Look-ups in named tables: a row name and a column name give one cell, copied from the table.

nusaris
         bika  gamaso  sopun
gulusa     97     168    141
pafevok   119     119    100
nuv       115     137    111
zeni      116     143    134
konabul   155     115    125
les       152     114    130
gumakap   129     138    139
nukurat   212      56    112

bika of gulusa: 97
gamaso of pafevok: 119
gamaso of nuv: 137
bika of pafevok: 119
bika of gumakap: 129
bika of zeni: 116
sopun of nuv: 111
sopun of zeni: 134
sopun of gumakap: 139
gamaso of zeni: 143
gamaso of konabul: 115
sopun of pafevok: 100
sopun of konabul: 125
Row with the largest gamaso: gulusa

Table bimaka
cols = lur, dositi, bunazev, sep, muf
gobife: [0.77, 0.68, 0.40, 0.52, 0.54]
sedebe: [0.50, 0.55, 0.76, 0.67, 0.32]
bev: [0.72, 0.63, 0.36, 0.46, 0.64]
safo: [0.52, 0.65, 0.37, 0.62, 0.27]
bori: [0.41, 0.37, 0.69, 0.47, 0.71]
tezano: [0.73, 0.57, 0.75, 0.55, 0.63]
buvid: [0.43, 0.50, 0.23, 0.43, 0.59]

dositi of gobife = 0.68
bunazev of bori = 0.69
muf of buvid = 0.59
muf of bev = 0.64
dositi of tezano = 0.57
lur of tezano = 0.73
sep of gobife = 0.52
sep of buvid = 0.43
lur of sedebe = 0.50
lur of bev = 0.72
bunazev of safo = 0.37
bunazev of sedebe = 0.76
sep of sedebe = 0.67
muf of safo = 0.27
bunazev of gobife = 0.40
muf of gobife = 0.54
muf of bori = 0.71
Which row has the largest bunazev? sedebe

mobafu
cols = runi, zuz, gil, bunipad, popobu, pelo, mal, sareg
leru: [450, 645, 526, 510, 297, 328, 418, 631]
muzag: [652, 412, 580, 628, 446, 460, 484, 517]
feg: [615, 373, 699, 494, 390, 734, 399, 537]
tel: [616, 396, 673, 509, 394, 726, 407, 544]
volevi: [349, 498, 397, 410, 292, 482, 611, 388]
retago: [439, 526, 387, 416, 569, 500, 450, 491]
gon: [474, 498, 498, 447, 285, 496, 329, 582]
fufi: [625, 504, 561, 514, 382, 751, 368, 546]
fus: [504, 619, 506, 570, 292, 376, 345, 583]
nerip: [653, 446, 559, 587, 419, 549, 441, 528]
dati: [635, 564, 470, 729, 292, 539, 166, 437]

leru, popobu -> 297
feg, popobu -> 390
fufi, runi -> 625
leru, bunipad -> 510
tel, sareg -> 544
volevi, sareg -> 388
volevi, runi -> 349
muzag, gil -> 580
fus, gil -> 506
fus, sareg -> 583
dati, sareg -> 437
dati, bunipad -> 729
muzag, pelo -> 460
fus, popobu -> 292
feg, zuz -> 373
retago, mal -> 450
nerip, pelo -> 549

gur
columns: negifo, lofiga, gudali, lon, koguz, goba
mutil: [0.77, 0.47, 2.48, -1.71, -0.38, 4.87]
bora: [-2.73, -4.85, -0.58, -0.58, 1.70, -5.70]
mimukib: [2.22, -0.18, 0.97, -1.66, 0.43, -1.13]
fepon: [-2.98, -4.76, 1.09, -1.83, 0.47, -2.70]
nafa: [0.19, 1.33, -2.55, -2.32, 1.46, 3.81]
gefi: [3.18, -1.33, -0.30, 0.39, -0.91, 0.40]
mur: [4.79, -0.86, -4.36, 0.84, -0.45, -3.14]
mesuz: [6.09, -0.11, -1.66, -2.67, 0.50, -3.00]
gugunu: [0.73, -0.05, 0.25, 2.23, -1.86, 9.91]
mer: [2.71, -4.18, -5.10, 1.68, -3.06, -2.43]

What is the koguz of gefi in gur?
-0.91
What is the negifo of mesuz in gur?
6.09
What is the goba of bora in gur?
-5.70
What is the koguz of mesuz in gur?
0.50
What is the gudali of mur in gur?
-4.36
What is the koguz of bora in gur?
1.70
What is the goba of nafa in gur?
3.81
What is the koguz of gugunu in gur?
-1.86
What is the goba of mutil in gur?
4.87
What is the goba of gefi in gur?
0.40

tok:
         dufil  rogi
nup       5603  7365
mose      5901  7870
vutob     5942  7607
pavo      6377  7667
vir       7938  7159
fadenag   6419  7814
meti      6226  7749
bevuka    7390  7266
gozos     4977  4502
posa      4241  2450
noner     7980  7312
beloz     4609  2936

noner, rogi: 7312
gozos, rogi: 4502
vir, dufil: 7938
bevuka, rogi: 7266
fadenag, dufil: 6419
meti, dufil: 6226
bevuka, dufil: 7390
beloz, dufil: 4609
noner, dufil: 7980
mose, rogi: 7870
Row with the largest dufil: noner

Table ver
|  | nalupif | sep | rabiro | guf | matu | gupafo | fil | betor | romimo |
|---|---|---|---|---|---|---|---|---|---|
| zipudo | 211 | 185 | 164 | 72 | 56 | 156 | 125 | 72 | 157 |
| tolar | 174 | 170 | 143 | 78 | 36 | 127 | 114 | 78 | 147 |
| kiga | 103 | 189 | 153 | 205 | 87 | 102 | 159 | 205 | 188 |
| kan | 180 | 176 | 147 | 76 | 31 | 129 | 115 | 76 | 150 |
| zil | 186 | 175 | 146 | 76 | 39 | 135 | 121 | 76 | 149 |
| filemim | 175 | 216 | 199 | 148 | 82 | 141 | 133 | 148 | 200 |

sep of zil: 175
guf of zil: 76
betor of kiga: 205
matu of zil: 39
romimo of filemim: 200
romimo of kiga: 188
fil of kiga: 159
nalupif of zil: 186
romimo of tolar: 147
matu of kiga: 87
nalupif of zipudo: 211
fil of zil: 121
gupafo of kan: 129
gupafo of tolar: 127
matu of kan: 31
betor of tolar: 78
gupafo of filemim: 141
gupafo of zil: 135
rabiro of tolar: 143
gupafo of zipudo: 156
Which row has the largest fil? kiga

buv
cols = nubu, boz
fupaka: [-257, 176]
vitonis: [-414, -76]
bilunik: [-16, 30]
mutuvo: [-563, 77]
vipiba: [-41, 138]
gez: [516, 103]

boz of bilunik: 30
nubu of vitonis: -414
nubu of mutuvo: -563
nubu of vipiba: -41
boz of gez: 103
nubu of bilunik: -16
boz of fupaka: 176
boz of vipiba: 138
boz of mutuvo: 77
nubu of gez: 516
boz of vitonis: -76
nubu of fupaka: -257

semimi:
columns: fuv, nos, gidufo
veluro: [-52.8, -57.1, -9.9]
kod: [-47.0, -46.9, -46.7]
modez: [-49.3, -49.8, -35.9]
bamovit: [-56.3, -68.0, 76.1]
vumiz: [-88.1, -62.3, -65.6]
zorabig: [-64.7, -42.8, -54.2]
dusevif: [-50.7, -57.5, -8.2]

What is the fuv of modez in semimi?
-49.3
What is the gidufo of kod in semimi?
-46.7
What is the gidufo of vumiz in semimi?
-65.6
What is the fuv of vumiz in semimi?
-88.1
What is the nos of kod in semimi?
-46.9
What is the nos of modez in semimi?
-49.8
What is the nos of bamovit in semimi?
-68.0
What is the fuv of zorabig in semimi?
-64.7
What is the gidufo of bamovit in semimi?
76.1
What is the nos of veluro in semimi?
-57.1
What is the fuv of bamovit in semimi?
-56.3
What is the gidufo of veluro in semimi?
-9.9
What is the nos of dusevif in semimi?
-57.5
Row with the largest gidufo: bamovit

